rotation steps, each row followed by its count of steps
The counts run from 0 to 64.
[ 4.74 -2.86 -3.52 -2.89 -0.44  3.40  1.93  2.88  4.34 -1.34 -2.22] -> 48
[-0.36  2.77 -2.44 -5.14  0.53 -2.87 -0.06 -1.85 -3.88  5.42 -0.26] -> 34
[-2.69 -0.67  3.32 -3.67  2.15  2.16  0.05 -0.50  1.51 -7.23  4.17] -> 39
[-0.76 -4.33 -0.42 -2.06  4.45  5.80  1.91  0.65 -1.40 -3.35  4.15] -> 57
[ 2.21 -5.56  0.53 -4.62  1.19  1.37  0.49  2.78  6.54 -1.69 -3.78] -> 30
[ 1.02 -5.62 -2.66 -0.73  1.75  3.28  2.16  4.74  5.58 -0.93 -2.08] -> 29
[-4.05  6.38 -0.94 -1.16 -3.49 -0.51 -2.43  3.48 -2.36  4.00 -0.80] -> 5
[ 0.53 -0.33  0.57 -5.77 -1.52 -1.52 -4.67 -2.96  0.57  1.31 -2.68] -> 51
[-5.98  3.34 -2.50  1.12 -0.65  1.63 -3.66  4.86 -4.09  4.32  0.68] -> 6
[ 0.84  4.27  0.93  0.02 -1.34 -2.16 -5.12  4.25 -5.78  0.16 -1.87] -> 43
[-2.92  5.63  0.01 -0.75 -1.11 -0.10 -5.97  4.04 -3.28  1.27 -1.10] -> 24
[ 0.18 -4.92 -3.58 -1.48 -1.06  4.09  1.37  6.41  2.21 -0.65 -1.73] -> 28
[ 2.66  0.97 -4.77  2.06  0.08  3.58  1.85  6.15 -1.34 -0.02 -1.61] -> 46
[-1.96  1.03  5.25 -2.54  2.67 -0.78 -4.88  0.15 -1.94 -4.19 -1.66] -> 41
[-0.60 -0.76  0.11 -2.59  5.10  4.72  5.50 -0.69 -1.17 -4.35  4.23] -> 38
[-2.12 -4.61 -1.85  0.70  1.62  4.39  1.78  5.38  4.23 -0.53  1.59] -> 9
[-1.13  3.28 -3.59 -0.47  4.44  1.69  6.17  0.53  0.63 -3.57  3.45] -> 18
[-1.20  2.38  3.00 -1.63  0.25 -0.20 -6.80  2.13 -4.53 -1.97 -1.05] -> 42
[-1.20  3.67 -2.60  0.75 -2.45  1.36 -3.65  5.53 -3.35  3.10 -0.01] -> 25
[-0.47 -3.10 -5.41  0.63 -0.11  4.47 -0.93  8.46 -0.62  0.32  0.35] -> 27
[-3.77  3.03  2.53 -4.42 -1.14 -1.07 -4.48 -2.12  3.29 -3.13 -2.80] -> 3
[ 1.76  2.11 -1.94  0.45 -1.23 -1.37 -3.79  6.09 -4.35  1.82 -2.09] -> 44
[-0.79 -5.69  1.86 -2.72  3.23 -1.54 -0.93  1.94  5.27  0.13 -0.03] -> 11
[-1.11  0.68 -2.58 -6.19 -1.22 -1.44 -1.58 -3.93 -2.20  3.80 -4.00] -> 52
[-0.82 -0.99 -1.17 -2.36  2.33  4.83  5.29  0.93 -1.58 -1.70  4.12] -> 37
[-1.81  1.08 -3.05 -5.12 -1.84 -0.49 -1.40 -4.46 -5.15  5.45 -1.49] -> 53
[ 3.40  2.57  1.62  1.12  1.54 -4.05 -3.65  1.94 -5.48 -0.10 -2.07] -> 62
[-2.11  1.98  0.65 -2.32  3.92  3.86  6.59  0.07  2.49 -5.30  1.42] -> 19
[-1.63  3.87  4.11 -4.67 -1.28  1.56 -6.89  0.48  0.45 -5.29 -0.33] -> 22
[ 0.21  0.69  0.14 -4.45  1.07 -6.44 -0.54  0.36 -1.59  3.74 -0.50] -> 14
[-0.52 -6.29 -1.11 -0.96  2.83  3.00 -0.28  3.30  3.17 -0.93 -0.49] -> 10
[ 1.28  1.63 -1.95 -6.60  1.14 -6.15 -0.66 -3.07 -1.27  4.22 -2.35] -> 33
[-2.50  1.02 -2.91 -1.61  2.15  5.11  2.02 -0.40 -5.06  4.24  4.52] -> 55
[ 3.91 -0.53 -3.39 -0.24  0.02  2.50  3.51  6.22  3.76 -3.00 -2.37] -> 47
[-0.44 -2.21 -2.85 -1.10  2.11  5.36  3.11  0.32 -3.35  1.07  4.68] -> 56
[ 4.02  4.30 -1.20  2.18 -0.38  2.20  3.35  4.57 -3.20  0.88 -2.05] -> 64
[ 0.36 -2.86  1.55 -5.51  0.77 -6.83 -1.69  0.11  0.43  1.17 -4.00] -> 13
[ 0.75 -2.53  4.65 -1.44  2.55 -2.45 -5.47  0.30 -1.97 -3.34  0.12] -> 60
[-2.18  0.10  4.80 -4.17  0.26  0.06 -0.72 -0.25  2.16 -6.03 -0.01] -> 21
[-1.46  0.63  2.71 -3.47  0.78  2.35  2.05 -0.06  3.47 -7.39  1.74] -> 20
[-1.91  3.97 -3.98 -1.27  2.50  0.79  5.92  0.83 -2.60  1.40  1.92] -> 17
[ 1.85 -2.03  0.16 -5.90  0.61 -0.37 -2.12 -1.98  3.06 -1.03 -3.39] -> 50
[-1.62 -1.77  5.72 -2.87  2.83  1.50 -3.48 -0.26 -0.52 -4.63  0.99] -> 40
[ 1.58 -3.79 -0.14 -5.23 -1.02  1.15 -0.21  0.19  3.74 -2.54 -3.55] -> 49
[-1.76  4.76  1.75 -1.85 -1.63 -0.19 -6.73  2.28 -1.67 -1.80 -1.31] -> 23
[-3.80  0.36 -4.74  1.56 -0.99  4.04 -0.76  4.87  0.76  4.66  1.19] -> 7
[-4.00  5.54  1.29 -3.57 -3.51 -0.70 -4.13 -0.30  1.12 -0.90 -0.90] -> 4
[-0.19  3.32 -2.00 -2.58  1.21 -5.21  1.77 -0.16 -2.67  4.62  0.81] -> 15
[-0.25 -3.47  4.94 -2.26  5.28 -0.49 -0.81 -0.30 -0.36 -5.15  1.01] -> 59
[-1.78  2.26 -3.86 -1.55  1.86  2.31  5.59 -0.39 -3.10  1.92  2.27] -> 36
[-0.19  1.67 -0.41 -0.05  0.96 -0.25  5.75  2.06  3.84 -4.81  0.09] -> 0
[ 1.47  2.61 -3.26  2.24 -0.77  1.09  0.33  6.12 -4.05  2.48 -1.72] -> 45
[-0.81  4.17 -2.79 -0.16  2.19 -3.23  5.04  2.57 -2.91  4.65 -0.03] -> 16
[ 2.96  0.62  3.19 -2.62  1.26 -4.23 -4.14  0.78 -3.86 -1.88 -1.82] -> 61
[-0.78  0.06 -3.44 -2.58  1.01  3.00  0.67 -2.65 -4.56  5.29  2.40] -> 54
[ 3.90  3.60 -2.03  0.24  0.21 -3.10 -0.21  3.57 -7.20  0.90 -1.71] -> 63
[-0.39  2.21  1.10 -2.21  0.05  1.98  2.18  0.05  6.02 -8.30  0.94] -> 1
[-1.44 -5.24  2.00 -5.82  2.59 -6.08 -3.03  0.71  3.53  1.39 -2.67] -> 12
[-2.74  4.65  3.97 -3.87 -1.50 -0.36  0.27  0.78  4.27 -4.71 -0.15] -> 2
[-0.28  1.71 -4.10  1.25 -0.91  3.51 -1.98  6.96 -1.48  0.80 -0.62] -> 26
